In the rows, 128 means zero.
The rows of Y fall into 4 groups, which share some directions, and each row is roughly a mix of its group's hidden directions.
Y (128 x 10):
[[124 125 135 138 114  86  63 122 109 136]
 [169 144 137 142  86 156 169 127 110 122]
 [ 81 138 114 137 137 100  92 169 148 137]
 [138  99 138 125 134 139 123  69 122  83]
 [143 133 149  88  86 114 149 106 115  89]
 [116 124  95 157  94 120  97 118 168 158]
 [100 101 108 123 160 155 140 100 162  95]
 [118 155 148 140 178 103 141 144 145  87]
 [125 110 143 150 185 111 151 129 145  89]
 [104 128 128  98  89 154  99 152 155  96]
 [114 150 125 125  98 118 193 149 119 148]
 [130 128 111 138 129 123  77 121 142 187]
 [127 129  93 128 131 137  72 105 169 141]
 [142 175 131 109 137  86 138 172 139 119]
 [110 125 147 105 170 112 178 131 108 103]
 [ 93 114 177 106  89 142 143 134 110 113]
 [109 122 119 118 121 153  74 145 161 163]
 [179 135 137 139 166 124 153 106 135  91]
 [114 116 136 146 170 123 185 112 112 153]
 [151 156  75 154 122 131 104 142 156 107]
 [132 139 136 142  60 117  96 117 145 142]
 [167 158 137 111 170 103 140 136 127  90]
 [101 129 128 141  72 100 124 161 131 158]
 [119 117 123 131 180 104 137 107 126  76]
 [144 150 126 100 145  79 113 166 125  98]
 [152 151 100 108 150  94 135 174 148 144]
 [144 147 116 137 100 109  81  98 141  88]
 [ 98 104 115 113 177 104 117 123 144 169]
 [120  93  98 114 121 140  83  96 163 130]
 [ 88 120 147  87 115 140 161 168 137 118]
 [109  98 114 133 120 153  76 116 152 163]
 [149 147 143  96  95  98 114 175 109 137]
 [113 120 159 137 126 139 140 187  95 154]
 [114 117 109 106 182 144 166 129 160 118]
 [110 136 117 135  93 195 144 131 127 108]
 [119 117 131 152 104 155 104  75 152 157]
 [151 171 144 128 141  88 153 160 140 101]
 [135 135  92 141 118 176 124 108 158 168]
 [ 91 144 139  96 157  90 118 162 131 104]
 [133 101 122 141 183 127  95  94 137 104]
 [116 133 132 148 101 162 181 149  95 121]
 [156 113  82 145 152 149 126  81 145 129]
 [101 117 137 137  96 105 176 165 104 122]
 [112 134 152 150 161 113 182 130  97 145]
 [154 136 121 146  80 129  76 104 115 129]
 [121 112 127 114  77 157 104 107  99 160]
 [133 128 148 153 181 117 169 139 143 100]
 [164 128 130 101  89 157 134  87 101 134]
 [145 159  89 136  88 133 104 140 161 153]
 [132 157  93 123 134 148  96 144 129 183]
 [131 108 133 122 122 190 165 104 121 105]
 [157  86 107 130 119 131  87 121 104 166]
 [181 130 111  91 134 129 151 142 112 164]
 [100 113 158 143 165 105  94  96 123 103]
 [118 129 109 111 146 114  72 143 154 168]
 [135 131 175 102 137  88 153 125 107  93]
 [148 109 108 129 148 133  73  97 159 147]
 [136  88 101 117 111 169 139  97 126 163]
 [123 146 118 130 151  90  75 166 129 116]
 [137 156 152 100 133 162 151 151 124  80]
 [ 93 144 151 121  92 115 166 161 108 146]
 [116 159 161 120 120  95 136 183 111 125]
 [106 128 148 139 133 100 167  98 126  77]
 [ 98 117 140 122 173 143 182 114 112 125]
 [128 135 164 131 117  99 172 147  81 129]
 [106 103 100 139 170 136 107  92 158 149]
 [135  93 134 154 160 147 163  92 143 100]
 [102  89 138 134 144 166 157  86 129 112]
 [148 102 151 100 147 117 154  79 124  99]
 [113 149 107 146 104 144 168 169 122 164]
 [133 132 121 106 131 137  83  87 162  92]
 [135 101 159 104 128 119 165  83 115  99]
 [106  85 122 109 106 106  82 108 135 153]
 [144 144  90 118 162 152  97 113 163 154]
 [121  96 113 110 131  95  80 114 136 168]
 [ 98 109 152 129 136 160 190 129 125 137]
 [126 135 172 126 125 108 163 158  87 104]
 [178 136 117 129 141 132 179 126 120 164]
 [155 136  97 125  92 163 111 106 123 170]
 [162 119 117 145  77 154  94 114 142 147]
 [ 89 103 108 125 180 137 126 106 160 134]
 [137 152 113 130 146 129 189 144 168 126]
 [105 130 144 103 142 142 187 158 130 103]
 [107 162 124  80 132 123 140 108 148  84]
 [127 136 110 114 137 145  63 124 169 129]
 [130  76 144 124  90 110 145 106 122  93]
 [178 162 132 158 121 145 166 128 107 127]
 [158 134 114 155 155 130 183 143  96 127]
 [111 140 182  86 118  96 119 130 111 145]
 [156 146 152 107 176 123 105 166 130 107]
 [128 127 100 142 132 183 131 102 150 169]
 [123 150 141 146 130  91  73 137 106  99]
 [149 122  93 146 100 119  82 117 167 141]
 [ 77 115 139 155  99 159 108 114 134 156]
 [100 111 109 132 122  76 142 178 129 132]
 [162 158 110 116 162  93 136 167 147 131]
 [130 158 125 119 114  88  76 164 135 131]
 [115 146 156 100 127 128 135 191 132 156]
 [150 145 124 135 162 139 150 187 118 155]
 [153 139  71 142 148 120 117  96 159 142]
 [101 134 142 122  71 169 122 153 139 140]
 [103 158 136  93 168 126 177 130 126 132]
 [165 129 105 134 158  91  86 109 127 150]
 [141 143 134 125 129 122 203 140 106 121]
 [139 174 104 151 124  90 166 148 116 122]
 [144 175 151 129  96 126 122 175 107 114]
 [131 115 144 118 139  92 171 105 129  78]
 [119 142 150  95 135 104 147 171 114  83]
 [135 114 159 130 156 137 143  80 113  83]
 [106 125 167 118 147 116 172 135  92  98]
 [129 146 134 138 191  99 133 156 144 107]
 [146 113  97 157 165 141 125  76 145 127]
 [109 150 129 129 107 114 189 160 113 107]
 [119  94 110 165 142 162 102  86 138 131]
 [129 115 120 103 147 105  91 123 167 175]
 [ 82  97 108 137 162 148 145 141 150 156]
 [160 131 138  91 143  82  89 131 135 108]
 [116 111 115  88 176 105 136 166 128 144]
 [200 150 119 122 112 127 149 132 116 112]
 [144 122 128 164  73 118  85 134 129 114]
 [100 122 122 129 127 107  87 171 125 173]
 [136 137 103 139 142 115  62 117 160 133]
 [140  97 152 151 127 135 163  90 131  84]
 [108  99 128 166 106 178 106 127 102 121]
 [ 99 124 132  94 131 157 102 130  90 172]
 [139 121  99 130  90 150  82  87 126 139]
 [107 139 159 106 111 116 174 162  96 134]
 [125 166 146  94 103  86 122 152 122  98]]
Each list below has three rows that fit no group; the rest each fit one group, if only roughly. Name those rows in the order they come.
- J_872: [161 153 125  83 114 116 122 178 134 114]
- J_802: [122 120 182 112 126  77 120 143 101 124]
- J_360: [127 112 130 108 102 161  64 116 140 129]
- J_450: [125 123 125  91  86 133  96 155 141 170]
- J_271: [144 108 106 122 108 159  85  87 111 150]
- J_833: [127 120 179 104 135 170 140 142 111  94]
- J_896: [134 143 113 131  77  95 142 167 105 148]
- J_218: [129 115 171 100 130 108 145 156  83 104]
- J_801: [124  82 124 129 125 190 122 104 131 144]
- J_528: [103  96 104 129 151 119  86  91 154 118]
- J_480: [ 81 150 149 106 119 137 121 182 134 119]
- J_986: [130 123 116 147 173  77 140 123 153  97]
 => J_360; J_896; J_986
- J_735: [149 101 144 140  93 172 153 134  93 146]
- J_899: [115 118 150 110 178 132 163  84 126 116]
- J_51: [146 135 123 115  84 109 174 102 103 103]
- J_292: [120 159 115 124 148  84 126 179 154 125]
- J_680: [138 124 140 120  75 160 109  87 103 133]
- J_105: [138 153 142 106 106  97  88 173 114 141]
- J_780: [187 153 132 134 130  93 141 133  94 133]
- J_312: [143 124 125 143 162 150 182  91 112 137]
- J_157: [139 132 127 116 196 117 126 124 168 114]
- J_21: [128 160 146 120 145  79 124 158 140  87]
- J_345: [101 109 153  74 116 135 164 130 100 128]
- J_6: [161 153 106 115  89 160 127  84 129 131]
- J_877: [101 110 172 132 107 142 150 143  80 142]
- J_636: [131 157 127  98 171 115 139 172 136  97]
- J_790: [126 168 135 103 119 146 168 177 135 134]
 => J_51; J_312; J_157
- J_102: [135 116 110 144 170 148 167 101 164 108]
- J_377: [106  76 145 119 113 156 149  89 116 114]
- J_186: [120 120  84 181 127 136 107 138 121 164]
- J_356: [131 132 166 110 143  95 150 177 107 147]
- J_592: [143 119 132 150 145 113 121  82 136  70]
- J_905: [138 111 101 142 122 146 172  73 131 112]
- J_403: [115 115 133  98 173  77 147 142 115 110]
- J_652: [124 107 113 105 160  94 118  79 148 105]
- J_183: [138 119 100 138 180 114 112 165 149 158]
- J_799: [ 95 108 144 156 117 130 114  93 113  77]
- J_739: [134 119 158 139  92 162  94 102 110 162]
- J_784: [124 145 156 106 142  83 100 172 135 144]
- J_897: [116 104 105 122 167 137 134 112 156 181]
- J_947: [169 173  90 163 142 126 126 119 142 132]
- J_659: [137 121 140 108  64 140 129 123  87 115]
 => J_652; J_947; J_659
- J_938: [112 130 124  97  99 174 120 161 159 153]
- J_60: [118 155 106 135 160 104 119 159 112 178]
- J_824: [133 120 127 132  72 168  98 113 102 117]
- J_549: [124 162 105 128  75 105 116 166 116 116]
- J_444: [144 140 123  94  73 109 164 150 131 135]
- J_989: [151 130 138  85 156 149 106 101 157  95]
- J_795: [145 122 124  83 173 137 127 159 118 165]
- J_820: [136 127 118 146  92 168  98  98 108 163]
- J_32: [ 97 110 123 114 135 129  68 138 101 158]
- J_848: [109 119 149  91 142  78 119 168 114 132]
- J_648: [146 153 108 109 102  99  81 159 125 150]
- J_653: [135  99 137 144 155 112  95  84 141  90]
 => J_60; J_824; J_549
- J_195: [120 127 159  89 165 104 141 172 128 111]
- J_713: [166 125 150 104 184 103 131 120 130 106]
- J_937: [133 150 130 132 158 158 191 148 130 115]
- J_103: [101 114 123 116  98 164 123 105 125 182]
- J_357: [155 113 104 135 159 180 118 100 145 148]
- J_332: [112 135 122 151 175 119  92 159 161 109]
- J_595: [ 87 106 138 169 148 154 159 132 154 141]
- J_5: [ 96 101 179 125 104 123 139 153  95 137]
- J_291: [134  94 169 118  74 134 128 105 111 138]
- J_344: [137 141 151 102 145  91  72 109 140 131]
- J_431: [160 134 133 101 159  75 146 146 106 116]
 => J_195; J_103; J_332
- J_333: [146 117 113 122 125 137 179  72 132 111]
- J_162: [127 124 130 100 124 112  73 171 145 152]
- J_365: [134 111 107 163 182 117 124  92 147 115]
- J_852: [148 138  81 154 159 158  94 122 150 129]
- J_436: [142 130 117 134 134 173  76 114 135 168]
- J_774: [129  87 162 131 130 169 151 118  92 106]
- J_936: [120 139 138 153 149  79 133 176 143 107]
- J_853: [141 148 146 146 166  93 167 165 118 132]
- J_909: [122 152 121 126 164 110  94 147 142  75]
- J_180: [138 156 113 162  89 125 125 163 142 168]
 => J_162; J_365; J_853
- J_170: [127 147 159 150 116 150 183  99 136 106]
- J_761: [ 74 139 162 103 113 112 143 138 118  94]
- J_943: [ 91 121 121 157  91 105  81 131 122 148]
- J_587: [130 160 105 170 137  93  85 145 125 117]
- J_110: [140 173 126 139 140  79 140 169 118 125]
- J_93: [152 107 173  91 140 114 130 133  86 110]
- J_606: [191 128 125 151 109 120 148 104  99 118]
- J_821: [137  92 104 150 125 127 151  83 150  91]
- J_925: [ 82 119 158 140 125 144 156  93  93 114]
- J_19: [143 152 134 116 124 105 143 196 109 139]
- J_903: [159 130 108 141 152 109 149 176 139 167]
- J_202: [149 121 115 184 105 119 112  81 130 120]
- J_961: [136 122  96 152 150 104 112 101 171  93]
 => J_925; J_19; J_202
- J_208: [156 136 143 121 154  85 167 112 109  96]
- J_309: [144 141 118 175 161 152 158  89 125 124]
- J_443: [132 149  98 138 129  83  79 113 152 138]
- J_366: [129 106 104 135 103 145  83  85 127 159]
- J_484: [118 107 162  93  95 109 140 123  99  90]
- J_171: [106  96 129 145 161 125 179 111 160 138]
- J_984: [ 76 112 103 169 156 128 131 124 148 147]
- J_191: [150 132 139 132 173 125 177 144 131  89]
- J_473: [142 105  85 133  96 114 143 176 138 148]
- J_816: [110 158  96 105  75 123 106 141 135 150]
 => J_366; J_171; J_191
- J_289: [100 102 118 138 179 125 131  96 141 165]
- J_560: [110 121 184  98 156 132 138 145 100 105]
- J_880: [140 160 103 126 149  92  83 133 161 140]
- J_17: [186 126 110 127 131 104  88 129 158 137]
- J_865: [100 135 118 112  60 106 107 139 129 125]
- J_767: [129  87 112 127 125 181 136  86 138 139]
- J_384: [117 148 121  92 117 142  78 163 146 154]
- J_610: [ 82 136 147 110 149 139 164 167 138 152]
- J_650: [ 87 139 133 178 168 139 107 110 133 135]
- J_534: [106  99 135 157  92 127 134  85  99 103]
- J_476: [141 146 100 148  85 130  78 148 143 139]
- J_214: [161 145 145 115 118  94 147 145  94  84]
 => J_560; J_17; J_384
- J_693: [137 155 110 153  93 155  89 127 124 168]
- J_634: [111 110 119  91 105 125  72 138 156 111]
- J_23: [155 135 110 108 157 100  92 108 161  98]
- J_845: [170 132 111 104  86 117  92 140 138 156]
- J_700: [122 149 128  87 135  88 166 149 150 101]
- J_488: [126 120 141 114 190 114 165 132  99 140]
- J_642: [ 98 124 102 151  92 145 116  96 140 172]
- J_343: [113 155 102  94 119 144 116 137 178 161]
- J_946: [117 127 144 114 111 186 174 150 122 130]
- J_949: [ 97 102 117 136 169 158 110 117 166 152]
- J_811: [158 118 146  95 161 145 183 123 127 123]
 => J_488; J_642; J_949
- J_54: [131 151 151 123 123  97 174 137  98  88]
- J_401: [141 133 101 187 147 138 118 112 169 126]
- J_457: [148 140 133 160 109 119  70 139 106 158]
- J_881: [115 106 102 152  91 179 110 144 126 148]
- J_251: [152 138 143 103 149  96 115  89 142  84]
- J_669: [ 96  99 153 108 153 108 147 120 127  78]
- J_778: [102 121 151 130 153 108 169 112 109  80]
- J_243: [149 166 123 107 137  94 165 165 131 106]
- J_326: [137 122 152  68  97 121 100 134 150 113]
- J_506: [126 133 109 169 152 171 110  89 145 114]
- J_744: [177 132 132 179 163 129 142 115 134 112]
- J_158: [125 137 120 168 188 110 118  99 121 116]
- J_696: [102 116 111 113 109 168 106 121 167 168]
 => J_881; J_243; J_326
